0: [170 149 106 125 155 127 139 115 171 245 143 159 195 190 196  95 136 123
  48 124 119 180 117 102  87 165 207 177 202 185  58]
1: [ 95  60  48 176  97  81  36  95 188 122 179 120 148 149 139 180 106   0
 122 203  57 113 140 111  81 110 163 144  53 175 113]
2: [149 154 162 110 171 100 149 166 121 214 135 150 136 148 147  71 199 201
  93 111 147 161  90 100 127 165 179 183 170 143 159]
3: [ 93 115  97 115  53 173  69 128  85   0  99  98  83 142 117 178 113  79
 156 184  77  66 136 197 102 125  34 122  80 109 175]
4: [141 157 193  84 171 144 118 125 106 157 100 138 126  77 112 123 142 188
 153  52 198 148 150 108 187 100 134 137 116  92 154]
5: [167 193 185  82  86 192 160  90 106 125 150  92 102 115 147 126 141 153
  62 100 123 142 132 160  84 126 136  61 255 107 145]
6: [129 120 162 101 100 184 154 154  77  29  99 110  65 109  84 117 125 127
 192 126 148  94 131 191  99  95  25  54 139  83 155]
7: [172 124 143 114 162 117 181 140 110 170 105 109 142 106 101 109 168 194
 122  85 175 144 154 159 160 149 115  75 211  93 178]
8: [ 46  56  45 196  49 148  61 105 120  21 148 122 127 146 115 169  87   0
 115 213  94 135 132 135  80 136  90 152  92 195 134]
9: [111 123  61 163  53 172  26  93 147 105 151 115 152 241 205 141  96  26
  67 211   5 125 112 142  27 143 134 151 173 254  52]
10: [172 134 148 110 151 160 141 113 143 146  73 125 140 114 125  99 154 200
 120  74 169 121 137 121 159 140 159 130 177 112 114]
11: [139 120 161 110 172 111 159 145 131 158 115 155 168  67 152 121 163 151
 211  50 191 173 155 106 152 120 145 147 107  80 129]
12: [172 131 130 157 194  65 172 146 167 241 113 179 172 110 132 108 144 178
 141  74 161 172 132  99 186 106 227 190  72 178 123]
13: [106 162 138 100 164 129 166 148 129 148 121 113 120 112  96  84 162 185
 126  79 178 143 144  99 184 118 103 152 143 128 121]
14: [133 168 153 120 120 105 165 149  94 158 129 151 122  94 106 134 147 213
 122  58 148 127 126 113 145 104 141  96 148 101 170]

[109 171 171 111 187 130 162 141 114 170 150 133 145  56 137  95 146 191
  93 104 181 139 121 142 160 109 119  76 145 104 165] 14
[131 126 161 119 175  88 184 149 101 144 120 131 121  93 101 152 145 189
 125  94 150 151  85 121 159 114 164 106 136  75 191] 14
[160 191 190 102 172 159 152 120 129 175 102 119 144 149 125  77 160 213
 119  51 198 169 145 115 136 132 143 151 171 101 113] 10
[ 65 118  59 143  54 167  71 109 102  48 137  84 134 231 195 185 129  11
  72 242  19 117 122 145  29 138  92 150 102 197  69] 9
[126  79  56 130 125  81  66  94 129   9 133 125 114 131 124 241  63  80
 155 218  93 103 146 128 129 106  67 127  48  98 183] 3
[142 126 186 133 145 118 208 127 112 148  90 114 102  69 121  98 159 208
 126  65 133 150 126 102 187 104 155 124 138  91 131] 14
[177 190 231 126 187 131 219 143  62 173 156 147 128 109 126 126 156 193
 115  79 208 142 110 107 161 111 124 104 133 102 153] 14
[119 192 126 115  62 206  97 116 128 111 134  91 102 170 150  78 126 130
 102 155  91 129 167 167  63 172 109  99 220 153  95] 5
[139 120 160 106 175 136 173 169  79 168  96 129 130 117  85 110 191 185
 137  65 198 147 116 176 164 152 105  80 163  92 162] 7
[125  86   0 154 103 120  41 108 191 136 170 129 161 197 181 147  94  37
  97 237  55 140 133 122  65 141 200 136 120 204  78] 1
[161 117 197  65 147 146 165 107  80 207 122 111 143  94 129  73 184 189
  79  73 142 133 190 100 153 128 190  77 162 101 129] 10
[128  84 126 128 218  64 151 142 153 204 172 134 131 104 119 114 100 131
 168  93 201 143 109  76 199 113 166 145  93 102 127] 11
[139 159 170 110 127 160 171 154  91 122 119 147 101 117 120 122 165 174
 131  50 171 115 149 107 172 129 123 106 205  87 144] 14
[133 160 122 150 137  98 161 144 152 233 160  93 151 133 133  70 183 113
  99  81 127 163 136 120 137 132 196 138 192 141  39] 0
[122 107 145 118 147 100 143 109 125 190 128 147  93  83 104  96 121 226
 178  97 145 137 102 116 163 105 116 146 120  70 187] 14
[ 95  92  25 155  22 144  51 115 171  55 136  84  77 154 135 166  53   0
 126 227   6 117 129 186  76  99  61 114  96 162 126] 8
[134 125 139 137 164 151 152 134  96 125  72 137  87  81  84 126 116 188
 209  63 171 122 163 121 143  83 118 133 135  68 189] 4
[162 128 196 108 172 141 180 138 119 160 119 119 132 102 102 174 144 206
 136  59 197 155 141 115 218 135 135 150 156  95 134] 4
